Named turns come first, each shown by rows before and after it. Which turns, in which order, take the first row of each pair that follows to the second? Write the first one first, as in the answered first pair.
Q_176 (before => after):
[ -5  -7 -35   1  19   4  -5 -26   5   1   5] => [-19  -2 -29  10  12   8   0 -25   5 -11   4]
[  1  20 -23  -3 -20  32  15  17  16 -23  12] => [ 22   9 -31 -19  -8  17  11  22   2 -11  33]
[ 30  -1  10 -24   4  13 -21  17   6  11   0] => [ -2  11  23  -3 -15  26 -10  15  17 -18 -11]
Q_673 (before => after):
[ -7 -17  18   6  11 -44   0   0 -30   6  34] => [ 10 -16  29  -8  16 -20  -9  20 -13  -4  47]
[-24  -8 -22  33 -18 -21  17 -41 -24   0 -51] => [-40  -4  -7  37 -26 -23  24 -18 -44 -37   5]
[ 12   6  -8  -8   2  11 -11  -1   4  -1  -1] => [  9   8 -13  -4   3   4  -6  -8  -1   5  -9]
[ 13   7  -6  12  10  -2  14 -15 -17   2  -4] => [ 11   9  -4  15  11  -6  14  -8 -20  -6   8]
Q_513 (before => after):
[-11  -2 -20  18  17   5   3  -7  27  -9 -15] => [  9  -9 -27   6  28  -2  -6  -9  22   5 -11]
[ -7  19 -25   9   4   1   4 -32   2 -12  27] => [ -7  21 -26  13   1  11   5 -34  11 -10  12]
[ 33  15   7   6  -4  17 -39  -3  15  -2  12] => [ 30  15   9   7  -5  13 -36  -1   9  -6  21]
[  3  -2  -6 -16  17  13 -11  -9  15 -10  10] => [  1  -3  -4 -17  19  12  -8  -7  14 -13  15]

Each pair is 2 to 3 turns apart.
[ 27   3 -20 -10   5 -16 -11 -22  -2  50  -6] => [-32  27  17  22 -27  16   6  -4  16 -28  12]
Q_176 then Q_673 then Q_673
[-21  -4  26  -5 -27  55 -13  39  34 -66  14] => [-21  -1  19   1 -28  63 -11  22  52 -52 -26]
Q_176 then Q_673 then Q_176
[-20  -4 -13  25 -13 -15   5 -18 -31  19 -18] => [ 13  -1  15  -8  -1  34 -16  31   2 -11  18]
Q_673 then Q_673 then Q_673
[-13   1   3  18  -8  12  -1  -7   1 -29  -1] => [-15  -1  -2  21  -7   2   3 -19  -6 -22  -7]
Q_513 then Q_673 then Q_673
[-10   7  20  -4 -25  16  -7  16  11 -17 -28] => [-18   5  12   3 -29   1   0   5   4  -8 -37]
Q_673 then Q_673
[-52   7  -2  15  -8  15  20 -30  15 -14 -33] => [-52  13  14  11 -10  27  16  -6  14 -43   8]
Q_673 then Q_673
[  2  26  18 -12  21  42  22  10  25 -24   9] => [-11  23  12  -6  18  15  30  11  -4 -32  42]
Q_673 then Q_176
[-22  -3  14  -9 -10   2  13  -3 -14 -11  43] => [  6 -14 -11 -19   3  -3   6 -27 -10  41   1]
Q_176 then Q_673
[-18   8  24  -4  -1  20  -4  21   6 -29  43] => [ 15  -9  -1 -26  20 -15 -12  11 -17  18  46]
Q_176 then Q_673 then Q_513
[ -7  10  22   4 -28  18   2  10  10 -13 -22] => [ 11  -2  -2  -3 -19 -12   0 -10  -8  29 -31]
Q_176 then Q_176 then Q_673
[-10 -11  -7  10  -1 -29  11 -11 -26  11   9] => [ 22 -12  -6  -9  10   1  -4  -5   6  28 -24]
Q_673 then Q_176
[-28  -1  11   0 -22  11 -22 -14   8 -21  12] => [-12  -5  -5  -4 -17  13 -27 -26  16   6 -19]
Q_673 then Q_513 then Q_673
[-24   4   7   8   0  -8   6  13 -14 -36  35] => [ 20 -11 -22 -14  22 -21  -7  -9 -11  32  -8]
Q_176 then Q_673
[  8  16  18 -31  19  12  -5   3   2  12  -8] => [-25  18  11  -4   5  -9   8 -19 -14   5 -15]
Q_673 then Q_673 then Q_176
[-15  13  12   4  15  31  -1  -1  18 -24 -24] => [-36   7   2  17  11 -12  13 -17 -18 -20   0]
Q_513 then Q_673 then Q_176
[-11   3  13   2 -25  14  -2  31  21 -47  13] => [  4  -1  -2   0 -17  21  -6   8  40  -3 -47]
Q_673 then Q_673
[ 19   3  18  24  31 -10 -25  15  45  20 -11] => [-23  12  21  52  15 -33  -3   2  19  -9   6]
Q_673 then Q_176
[ 43 -13   2 -18  36  47  -9  14  44   8 -21] => [-41 -13 -19  43   3 -36  36 -42 -23  -5  -8]
Q_673 then Q_673 then Q_176
[ 19  -4  10 -14   3   9 -12  28  17  -7   9] => [-26   3   4  20 -16 -12  12  -1   4 -19  -7]
Q_673 then Q_673 then Q_176
[ 32  -4  -3  -6  24 -11  -5   1   2  16   9] => [  0   6   9  11   8 -12   8   7  -7 -21  31]
Q_176 then Q_176
[-14 -15  -5  24  -5  -4  17 -10 -31 -50  22] => [ 33 -30 -28  -1  17 -17   3 -20 -38   2   5]
Q_176 then Q_673
[-11   7 -25   6  11  12   7  10  36 -11 -27] => [-19   1 -29   8  10 -25  12  12  -3 -16  25]
Q_673 then Q_176
[ 12   8   3 -30  -1  -4 -36  16 -30  32  55] => [ 13   4 -15 -26   3 -15 -32 -17 -26  64   7]
Q_673 then Q_673 then Q_673
[ -7  -3 -18  22   3 -76   8 -33 -73  29  14] => [ 75  -2  25 -45  30  28 -43  49   4  10  28]
Q_673 then Q_673 then Q_673
[ -2  -7 -20  31  -7  -5  10 -13 -28  -9   9] => [ -7  -3 -13  31 -12  10   9  -1 -17 -26  15]
Q_513 then Q_673
[ 14  -2   1 -21   4  12 -13  -5  19  27 -38] => [-30   1  11   1 -13 -25   8   0 -27 -15  29]
Q_673 then Q_673 then Q_673
[ 15 -19  15  -6  21 -46  19 -26   8  41  26] => [ 26 -13  45 -18  20   0   6   8  39  11  39]
Q_513 then Q_673 then Q_673
[-27  -4   7   7  -8 -26  27   0 -22 -17  27] => [ 34 -12   2 -33  19  12   0  17  11  24  -1]
Q_673 then Q_176
[  6  -1 -16   7  -3   0   3 -24  13  14 -36] => [-11   6   7  14 -14  22   5  -3  23 -23 -18]
Q_176 then Q_673 then Q_513
[-23   2  10  11  -9  16  -1   5  18 -24   1] => [-18   1   3  12  -9  14   0 -12  21  -8 -25]
Q_673 then Q_673 then Q_673
[-30   0  23  17 -23   7  -2 -14  12 -14 -25] => [-27   1  29  13 -20  12   0  -3  11 -26  -9]
Q_673 then Q_673
[-17   1  -2  12   1 -18  17  -1 -24  -7  26] => [-24   8  13  15  -5   9  16   7   0 -26  11]
Q_513 then Q_673
[-23  24 -16  26 -17 -19  -3 -17 -11  27 -20] => [ 19  13 -22  -4   3 -10 -20  -1  -5  51 -12]
Q_176 then Q_673 then Q_176
[-10   2   2   5  -4 -37 -14   9  -4  12   0] => [ -3   4  15  -2  -5 -10 -23  28  13  -8   6]
Q_513 then Q_673 then Q_673
[  6   1  15  -9  -3  27  -9  17  18 -19  -9] => [-22  -3   4  11 -10 -21   8   0 -19 -19  13]
Q_673 then Q_673 then Q_176
[-48  -3   2  19 -22  -4  -4 -10   7 -23 -10] => [-39  -7  -1   9 -15 -24  -9   2 -13 -20  32]
Q_176 then Q_513
[-38  22  -2  37 -15 -15  19  -4 -25 -47  37] => [ 42  15   7 -18  14  54 -21  29  40 -15   0]
Q_673 then Q_673 then Q_513
[  9 -14 -11  -6  23 -17 -13 -10 -20  19   9] => [-28  -1  -2  23   2  -4   3 -19  -1  -5 -17]
Q_176 then Q_673
[ 33  -6   8 -21  10   8 -12  22  -1   8  16] => [ 24  -6 -15  -8   9 -14   0 -11 -10  35 -16]
Q_673 then Q_673
[ 16   9  18 -30   5 -10 -20  10 -13  -1  37] => [-17  20  32  -6 -14  10  -8   4   8 -34  16]
Q_176 then Q_176
[ 43  31  -4 -21  25  25  -6  -4  40  23   5] => [-31  49   4  29  -7   3  29 -23  17 -25  10]
Q_673 then Q_176
[ 16 -10 -24   7 -53 -47  34 -31 -42  22  -3] => [  6  -4  14   4 -63 -14  30  13 -32 -41  52]
Q_176 then Q_673 then Q_673
[ -2   7  -4   9  -4   4  12  -8  -5   2 -16] => [21  1 -5 -7  4  7  2  2 -5 10 -3]
Q_176 then Q_673 then Q_176
[ -6  -2  -3   5  -7 -14  -8 -33  -9  11 -11] => [-23   3   6  13 -15 -10  -4 -26  -9  -7  -7]
Q_673 then Q_513
[-20  14 -15  24 -28   5  24 -24  23  -4 -54] => [ 10  -7 -38   3  -9 -50  15 -22 -28  32   1]
Q_176 then Q_176 then Q_673
[-12  23  26   0   2  60   4   8  70 -12 -59] => [-32  -4 -10   9   8 -70  22 -10 -56   7  54]
Q_673 then Q_673 then Q_176
[-19  -5 -19  11   2 -50  13 -27 -39  23  15] => [ 40 -10 -16 -28  26  -7 -17  -4   1  48   0]
Q_513 then Q_673 then Q_176
[ 33  -3  -2 -16   8  27 -12   4  12  25 -16] => [ -6  -4 -18  14  -4 -20  13 -24 -25  25 -10]
Q_673 then Q_673
[ -6  17  22   4 -26  30  13   6  34 -13 -40] => [ 28  -6 -14 -15  -2 -22   8 -16  -6  49 -34]
Q_176 then Q_176 then Q_673
[  8 -13 -20   2   0 -34   2 -16 -26  30   3] => [-37   6   5  29 -20  -7  14  -7  -8 -23   2]
Q_673 then Q_176 then Q_176
[ 15  12   4  -7  26  14  15  32  46 -11 -37] => [-19  11 -18  20  14 -34  34  -5  16  -4 -45]
Q_673 then Q_673
[-23  -9  15  16   0 -22  15  40 -18 -33  52] => [ 33 -11  11 -16  19  30 -12  47  42   5 -15]
Q_673 then Q_673
[ 29  -2   6  14   2  32  -5  15  23   0 -24] => [ -4   1 -13  40 -10  -8  15 -17  -7   6 -29]
Q_673 then Q_673
[ 15 -15  25   0  13 -63   2 -12 -62  28  49] => [-57  14  52  49 -25 -22  25 -22 -22 -34   6]
Q_176 then Q_176
[ 22 -14 -39 -10  24 -19  15 -28   8  63 -56] => [ -6  -9   9  -8  10 -17  16  38 -26 -34  84]
Q_673 then Q_673 then Q_673
[ 26 -17  26 -23  -4  -1 -29  17   9  -5   2] => [-12 -10  31   0 -22 -13 -12   8  -2 -33  15]
Q_176 then Q_673 then Q_176
[ 10  -9   4 -11   1   2 -12   5 -21 -22  18] => [  8  -6  -1  -6  -1  15 -10 -11   4  -5 -35]
Q_673 then Q_176 then Q_673
[ 23 -23 -22   0   8 -16   8 -24 -18  46 -25] => [ -1 -19  -2   8  -2 -28  13   1 -44   0  44]
Q_673 then Q_673
[ 37  -4   1 -32  16  11 -18  10  14  29 -12] => [-29   6  -8  17 -12 -21  14 -30  -4  13 -35]
Q_673 then Q_673 then Q_176
[ 34 -18 -20 -17  19 -40   2 -21 -20  52  -5] => [ 14 -14  -4 -12  11 -48  10   2 -39  12  52]
Q_673 then Q_673
[-21 -13  -7   0   8  30   5  10  16 -16 -16] => [-28 -18 -25   5   8  -6  15  -9 -14   3 -11]
Q_513 then Q_673 then Q_673
[ 14  -6  10 -12   5  34  -7   7  31   2 -20] => [-32  -1   9  19 -13  -6  14  -2  -8 -29  21]
Q_673 then Q_176
[ -9  30  -4 -29   9  77 -11  46  35 -15 -12] => [ 24  16 -18 -52  29  55 -23  51  13  14  11]
Q_176 then Q_176
[ 48   1  17 -21  14  20 -14   6  27  31 -32] => [-40  18  26  40 -24 -16  22 -16  -6 -23 -11]
Q_673 then Q_176
[-12  16 -14  -6 -16  12  -7  -5  19  -6 -38] => [-34  17 -12   9 -23  -6   2  -4  -3 -24 -13]
Q_673 then Q_673
[-21  11   3   0  -3   4   1  17  12 -41   9] => [  1   5 -18 -10  10   3  -5  -5  23   5 -42]
Q_673 then Q_513 then Q_673
[-12  10  13  -2  -5  24  19  12  16 -18 -34] => [ 13  -3 -15 -15   9 -14  14  -7 -12  27 -34]
Q_176 then Q_176 then Q_673
[ 50 -20   3 -41  21  10 -32  33  -9   6  49] => [ -6   0  -8  10  -7  29  -8 -29  38  20 -79]
Q_176 then Q_673
[ 18  -3 -16 -18  11 -15  -9   3 -14  27  17] => [ 24   1  -1 -23   9  19 -17  18  13  14   7]
Q_513 then Q_673 then Q_673
[ 57 -11 -10 -23  23  43 -43  32  12  34 -23] => [-61  17   4  56 -27  16  10  -3  -9 -40 -30]
Q_673 then Q_176
[-45  -5   1  12  -7  -8  23  15 -11 -20  -8] => [ 15 -21  -8 -28  23  -7  -1  31 -15  15  13]
Q_673 then Q_176
[ -7   3  17   2  10  26  -9  15  11 -15  -4] => [-13  -2   4  11   8  12  -2 -11   8   6 -34]
Q_673 then Q_673
[  8  -4  -5  12   5  10 -33   6  17  13 -45] => [-12   2  15  19  -4  16 -29  32   8 -33   2]
Q_176 then Q_673
[ 12  11  20   0   7  55  -6  20  52 -10 -35] => [ 16 -11 -30   2  17 -39   8 -28 -22  53 -23]
Q_673 then Q_513 then Q_673
[-14  12  14   8  -2  30   3   1  20 -28 -22] => [-28  10   7  22  -7  10  13 -13   8 -24 -23]
Q_673 then Q_673 then Q_673
[  4 -15   8  -5  20  26 -17   4  26  13 -32] => [ 11 -25  -7 -12  27 -10 -15  -4  -4  34 -15]
Q_513 then Q_673
[-13  14   8  19 -16  11   6 -18  22   0 -34] => [ 15   0  12  -7  -1 -14  -5  11 -16  -3  46]
Q_673 then Q_176 then Q_673
